Some points:
np.array([0.26, 0.82, -1.75, 1.13, -1.34, -0.46, -0.37, -0.52, -0.61, 1.25, -1.97, 0.14, 0.94, -0.95, -0.52, -0.88, 0.33, -0.43, -0.32, -0.39, -2.79, -0.74, 0.43, 0.67])
np.array([-0.04, 0.45, 1.07, 0.14, -0.59, -0.10, -0.61, -0.41, 2.10, -0.24, -1.25, 0.25, -0.08, -0.81, 2.11, -0.58, -0.27, 0.69, 0.59, -1.37, -0.95, 0.95, -0.09, -0.20])
np.array([-0.60, -1.54, -1.41, 0.72, -0.28, -0.39, 0.65, -2.15, -0.44, -1.80, -0.07, 0.29, 0.12, 0.99, -0.79, 0.24, 0.14, -0.06, 0.41, 1.00, -1.04, 0.38, 0.13, -0.01])
np.array([1.48, -1.37, -0.78, 0.20, -2.48, -0.98, 1.04, -0.32, 0.68, -0.03, 0.96, 0.79, -0.43, -1.56, 0.87, 0.05, 0.27, 0.21, -0.99, 0.68, 2.21, -0.40, 1.42, 0.56])
np.array([-0.39, 0.02, 1.21, -0.61, 1.16, 1.70, 0.01, 0.60, -1.77, -1.39, 0.45, 0.76, -0.30, -0.36, 0.75, 0.50, -1.54, -0.54, -0.22, 0.17, -0.43, -1.59, 1.10, -0.70])
np.array([-0.70, -1.40, 0.74, -0.36, 0.55, 1.78, -1.37, -0.55, 0.73, 0.35, -1.08, 0.12, -0.18, -0.52, 0.28, -0.26, 0.04, 0.39, 1.82, -1.80, 0.71, -1.03, 1.80, 0.83])
np.array([0.24, 0.16, 1.42, 1.62, -1.19, 1.87, 0.72, -1.31, 0.37, -0.09, 1.10, 0.27, -0.42, 0.04, 0.28, 0.09, -0.53, 1.87, -0.99, -2.08, -0.47, -0.81, -0.07, -1.31])
np.array([-0.39, -0.87, -1.15, 1.76, -1.57, -1.03, -0.50, 0.53, -1.41, 0.13, 2.01, -0.87, 1.13, 0.80, 0.19, -0.09, -0.50, 0.21, 1.06, 0.37, -0.65, 0.17, 0.10, -1.01])
np.array([1.70, -0.67, -0.58, -1.79, -0.41, -0.11, -1.86, 0.20, -0.01, -2.13, -0.78, -1.02, 2.66, 0.65, -1.58, 0.53, 1.19, -1.39, 0.20, -1.73, 0.98, 0.47, 0.66, 0.01])
np.array([-0.38, -0.50, -2.61, 1.24, 0.78, 0.93, 0.82, -1.35, 0.33, 0.06, 0.50, 0.41, -0.28, 0.53, -0.17, -0.66, -1.13, 0.03, 0.48, 1.01, 0.81, 0.16, 0.81, 0.30])
np.array([1.22, 0.09, 0.62, -0.27, 0.01, -0.29, 0.02, 0.53, 1.32, -0.41, -0.37, 0.29, 0.30, -2.30, -0.03, 0.10, -0.11, 1.91, -0.38, 0.84, 0.87, 0.55, -1.54, 0.71])
np.array([0.06, 0.16, -0.02, 0.56, 0.87, 0.39, -0.85, 2.78, 1.20, 0.50, -0.77, -0.22, -2.37, -0.41, -0.05, 0.21, 0.98, 0.62, -1.94, 0.50, -1.12, 0.08, -0.27, -1.41])
np.array([-1.01, 1.32, 1.63, 0.89, 0.41, -0.53, 1.42, 2.21, -0.71, -1.19, -0.98, -0.92, -0.90, 2.60, -1.92, 0.04, 0.20, -0.62, -0.65, -0.53, 0.81, 0.48, -0.67, 0.97])
np.array([0.51, -0.50, -1.23, -0.23, -0.86, -0.55, -0.33, 0.25, -1.33, 0.60, -0.71, 0.35, 1.11, 0.03, -1.59, -2.14, -2.54, 0.38, -1.29, 0.22, -0.20, -0.08, -0.79, -0.52])
np.array([0.26, -0.29, 1.77, 0.61, 1.17, -2.71, -0.71, 1.93, 0.07, -1.04, 1.01, 1.66, 1.12, 1.34, 0.35, -0.29, 0.82, -0.20, 0.06, 0.45, -0.20, 0.34, 0.79, 0.32])
np.array([0.49, 1.75, -1.36, -1.33, 1.21, -1.33, -0.95, -0.99, 0.20, 0.18, 2.22, -0.55, 0.92, 0.30, 1.03, 1.13, -0.60, 0.29, 0.24, -0.25, 0.49, 0.86, -0.59, -1.28])
np.array([1.49, -0.84, -1.01, 0.60, -0.20, 0.18, -1.47, -0.63, 0.12, 0.58, 0.89, -0.75, -1.98, 1.37, 0.89, -0.02, 0.35, 1.77, -0.34, -0.05, 0.47, 0.34, -1.00, -0.07])
np.array([-0.53, 0.05, 0.20, 0.13, 0.36, -0.58, 0.47, -1.60, -0.68, 0.72, -0.92, -0.82, -1.48, 0.41, -1.24, -0.60, -0.94, -0.78, -1.13, 1.78, -0.22, -0.84, 1.75, 0.43])
np.array([-0.41, 0.41, -0.24, -2.04, -1.16, -1.24, -0.83, 0.69, -1.40, -0.54, 0.13, 0.75, -0.02, -0.13, 0.23, 1.40, -1.13, -1.78, -0.19, -0.07, 1.25, 1.58, -0.39, -0.92])
np.array([0.19, 1.07, -0.67, -0.15, -0.31, -0.58, -0.63, -0.73, -0.99, 0.46, -1.91, -0.49, -1.52, 0.40, 0.41, 0.19, 0.85, -0.56, 0.73, 0.06, 1.45, 0.13, 0.78, -1.02])
np.array([-0.08, 1.07, 0.40, -1.14, 1.17, 0.47, 0.40, 1.02, -0.27, 1.05, 2.31, -1.23, 0.39, -0.02, 0.31, -3.14, 1.54, -0.54, 1.06, 0.08, 0.95, 0.05, 0.94, -0.15])
np.array([-1.21, 0.19, -0.56, -1.86, 0.09, -1.09, 1.64, 0.44, -0.53, 0.33, -1.12, -0.55, 0.22, -1.62, 1.02, 0.08, -0.29, 2.09, 0.45, 0.19, 1.19, -0.84, -2.17, -0.99])
np.array([1.09, 0.14, 0.74, -0.85, 0.22, -1.27, 1.08, 1.00, -0.85, -0.14, -0.40, -1.02, -2.32, -1.03, -0.43, -1.16, -0.62, -0.11, 1.14, -1.09, -0.44, 0.23, 0.63, -0.15])
np.array([-0.37, 0.01, -0.26, -0.53, 0.58, -0.33, 1.31, -0.07, -0.26, -1.41, 0.29, 0.04, -0.53, -0.80, -0.21, -1.45, -0.02, -0.07, -0.61, -0.08, -0.46, 0.11, 0.56, -1.45])
np.array([-1.40, 0.42, 0.18, 0.59, 0.93, -0.14, -1.09, 0.12, 0.08, -0.10, 0.85, -0.27, 0.76, -0.43, -0.40, -0.63, -1.50, -1.26, -0.61, 0.31, -1.95, -0.82, 0.01, -0.05])
np.array([1.35, -1.14, -0.23, -0.65, 1.17, 1.31, -0.49, -0.38, -0.30, 0.76, 0.74, -1.24, 0.94, 1.12, -1.24, 1.18, 3.50, 0.54, -0.83, 0.04, -0.05, -1.68, 0.00, -0.77])
np.array([-0.88, 0.98, -0.49, -2.32, -0.70, 1.29, 0.69, 0.19, -0.59, 0.62, -0.98, 1.93, 0.07, 2.15, 0.25, 0.35, -0.80, -0.85, 0.11, 1.62, 0.68, 0.18, 0.88, 0.72])
np.array([0.74, 0.21, 0.76, -0.03, 1.29, -1.34, -0.25, -0.38, 1.50, 1.12, 1.12, -0.10, -0.10, -0.96, -0.75, 0.19, 1.04, -0.25, 0.07, 0.11, -0.53, -1.12, -1.15, 3.10])
np.array([1.09, 0.29, -0.38, 0.34, 0.52, 0.33, 0.88, 1.52, -0.54, -1.11, -0.69, -2.01, 0.71, -0.05, 2.50, 1.30, -1.47, -0.61, 0.16, 0.42, -0.24, -1.04, -0.58, 0.84])
np.array([-0.58, 0.07, 0.06, -0.11, -1.07, 0.26, 0.99, 1.05, -0.49, -0.28, -0.65, 0.48, -0.03, 1.59, -0.13, -0.15, 1.50, 0.85, 1.38, 0.10, -1.58, 1.88, 0.00, 0.14])
np.array([2.44, 1.07, 1.36, -0.10, 0.49, 1.67, -1.37, 0.10, 0.00, 1.82, -0.52, 1.45, -0.63, 0.68, 0.27, -0.59, -0.62, -1.18, -1.03, -0.12, 1.51, -0.70, -1.45, -0.77])
np.array([0.66, 1.16, 1.42, -0.21, -0.66, 1.00, 0.96, -1.09, 0.51, -1.25, 0.08, 0.39, 0.12, -1.95, -0.62, -0.62, -0.14, 0.57, -0.13, -0.47, -0.34, 0.83, -0.95, 0.06])
np.array([-0.84, -0.19, 0.58, -0.48, -2.53, 0.83, 1.22, -0.83, 1.10, -1.54, 1.70, 1.34, -0.17, 0.16, 0.79, 0.63, -1.68, -0.74, 0.56, -1.56, 0.69, -1.93, 0.14, 0.10])
np.array([-1.90, 2.04, 1.39, 0.64, -1.54, 0.69, -0.71, 0.61, -0.12, 1.93, 0.63, -1.13, 1.25, -0.95, 0.84, 0.42, 1.03, -0.34, -0.85, 0.08, 0.54, 1.08, 0.06, 0.90])
np.array([-1.63, -1.73, -0.88, -0.37, 0.02, 3.39, -1.29, 1.05, -0.83, 0.30, 1.65, 0.46, -0.53, 0.73, -0.10, -1.55, -0.39, -0.08, 0.99, 0.12, -0.41, 1.24, -0.48, 1.33])
np.array([0.02, -0.91, 0.21, -2.61, -0.93, 0.06, 0.83, 0.88, 1.29, 1.17, 0.07, 0.02, 0.76, 1.58, -2.37, 1.88, -0.46, 0.09, 1.21, 1.30, -1.72, -0.98, -0.50, 0.13])
np.array([-0.64, -0.21, -0.68, 0.51, 2.68, 0.43, -0.57, 0.52, 0.98, 0.76, -1.28, 0.65, 1.26, -1.53, -0.79, 0.70, -0.74, 0.11, 0.16, -0.29, 1.02, -0.22, 0.10, 1.10])
np.array([1.89, 0.32, -0.71, 2.34, -1.44, 0.23, 0.58, 1.46, 0.69, 0.22, 1.96, -0.20, -1.79, -0.83, -0.82, 0.21, 0.40, -1.16, 0.69, -1.14, -0.58, -0.29, 1.24, -1.21])
np.array([-1.40, -0.41, -0.34, -0.17, 0.98, 0.19, -0.41, -0.83, 1.01, -1.42, 0.56, -0.84, -0.26, 0.02, 1.84, -0.25, 1.17, -2.08, -1.69, 2.28, -1.47, -0.31, -0.78, 0.91])
np.array([-0.64, -0.14, 0.34, 1.38, -1.60, -0.09, -1.36, -0.08, -1.98, -1.24, 1.00, 0.43, -0.31, -1.71, -0.13, 0.47, 1.42, 2.46, -0.78, 0.36, 0.72, -1.47, -0.45, 0.98])
np.array([-1.65, -1.23, 1.39, 1.58, -0.22, 0.21, 0.19, -0.86, 0.06, -0.68, -0.22, 1.62, -0.50, -1.20, -0.22, 0.09, -0.89, -0.57, -0.52, -0.32, 1.57, 0.69, -0.34, -0.44])
Along one direction, these points spread out more than along any other. Take the direction at right angles to it along which they spread out most. Then take the direction at right angles to both along which they spread out most. Go by this last direction. How many in every 100 of the points above lie lower along it than each point below? Round to a whole number. More than half of the points above lie lower than the first one.
np.array([1.05, -1.14, -0.74, -1.38, 0.38, 1.88, 0.99, -0.17, -0.80, -0.09, 1.30, 0.72, 0.88, 0.88, 0.52, -1.65, 0.50, -0.77, -0.61, -0.75, -0.94, 0.39, -1.08, 1.29]) >> 76
np.array([-0.78, -1.03, -0.16, -0.50, 0.96, 0.92, 1.11, -0.20, 0.19, 1.21, -0.58, 0.15, 0.48, -2.17, -0.77, 2.17, 0.95, -0.20, 0.25, -0.40, 0.06, 1.48, 0.93, 0.18]) >> 39
np.array([-1.57, -0.60, 3.25, -0.64, -0.80, -0.72, -0.27, -1.93, 0.42, 0.28, -0.85, -0.35, 0.40, -0.76, 0.10, -0.31, 0.07, -0.45, 1.83, 1.13, 0.29, -0.44, -0.83, -2.02]) >> 10
np.array([-1.05, 1.61, -0.88, 0.05, 1.14, -0.74, 0.80, 0.62, 0.26, -0.33, 0.99, 2.76, 0.99, 2.04, 0.88, -0.92, 1.40, 1.13, 0.52, -1.21, -0.11, -0.73, 0.52, -0.59]) >> 59
np.array([-0.73, -0.02, -0.76, 0.32, 1.03, -0.22, -0.84, -0.26, 1.07, 0.07, -0.30, -1.13, -0.35, -0.08, -1.93, 0.88, -0.44, 1.76, 1.10, -0.79, 1.15, -0.19, 0.52, 1.85]) >> 59
np.array([-0.73, -2.15, 0.80, -0.30, 0.56, -1.90, 1.78, -0.73, -0.21, 1.19, -2.29, -0.17, 1.14, 0.13, 1.64, 1.19, 0.63, -0.15, 0.48, -1.18, 1.01, -0.55, -0.10, 0.73]) >> 5
np.array([0.71, -1.37, -0.09, 0.50, -1.03, -1.69, -1.32, 1.21, 1.38, 0.36, -2.01, -0.68, 0.14, 1.17, 0.16, -1.18, -0.82, 0.60, -1.58, 1.58, -1.13, 0.83, 0.56, -0.90]) >> 59
np.array([0.79, 1.90, -0.10, -1.11, 0.70, 1.12, 1.01, -0.44, 0.08, -1.38, -1.05, -0.88, 0.46, -0.30, 0.75, 0.24, 0.02, 1.74, -1.06, 1.46, -0.26, 0.06, 1.32, -0.93]) >> 22
np.array([0.32, 0.79, -2.13, 3.22, -0.13, 0.53, 0.51, 0.35, 0.42, -0.26, -1.28, 0.07, 0.32, -0.38, -1.29, -0.56, 0.18, -0.98, 2.07, 2.35, 0.47, -0.79, -1.06, -0.62]) >> 80
np.array([1.97, 1.20, 0.24, 0.10, -0.19, 0.03, -1.57, -1.24, -1.06, -0.71, -0.19, 0.37, -1.20, 0.14, 0.40, 1.00, -0.07, 0.99, 1.55, 0.38, -0.91, -0.07, -0.04, 0.84]) >> 59
np.array([-1.12, 0.51, -1.90, -0.65, 0.45, -0.93, -0.47, -0.10, 0.51, -0.36, -0.02, -1.05, -1.87, 0.07, 0.04, 0.06, 0.15, -1.43, -1.09, -2.68, 0.33, -0.07, -1.10, -0.40]) >> 44
np.array([0.91, 0.15, -0.62, -0.10, 0.77, -0.89, -1.04, -0.87, 0.45, 0.21, 0.40, 0.20, -1.67, -0.36, 0.23, 1.26, 0.64, -0.80, -0.15, -0.24, -0.57, 1.09, -0.60, -0.62]) >> 59
np.array([-0.62, 0.77, 1.96, 1.36, -0.82, -0.53, 0.55, -0.98, 0.92, 1.27, 0.58, -1.34, 1.56, 0.80, 0.09, 0.28, -0.88, 0.14, -1.28, -0.61, 0.90, 1.82, 0.41, 1.10]) >> 39
np.array([1.30, -0.94, 1.02, 0.36, 1.42, -0.95, 0.86, 0.12, -1.84, 1.65, -0.27, 0.65, 1.07, 1.42, 0.07, 0.64, -0.20, -0.43, -0.16, 0.20, -1.42, 1.30, 0.50, -0.62]) >> 59
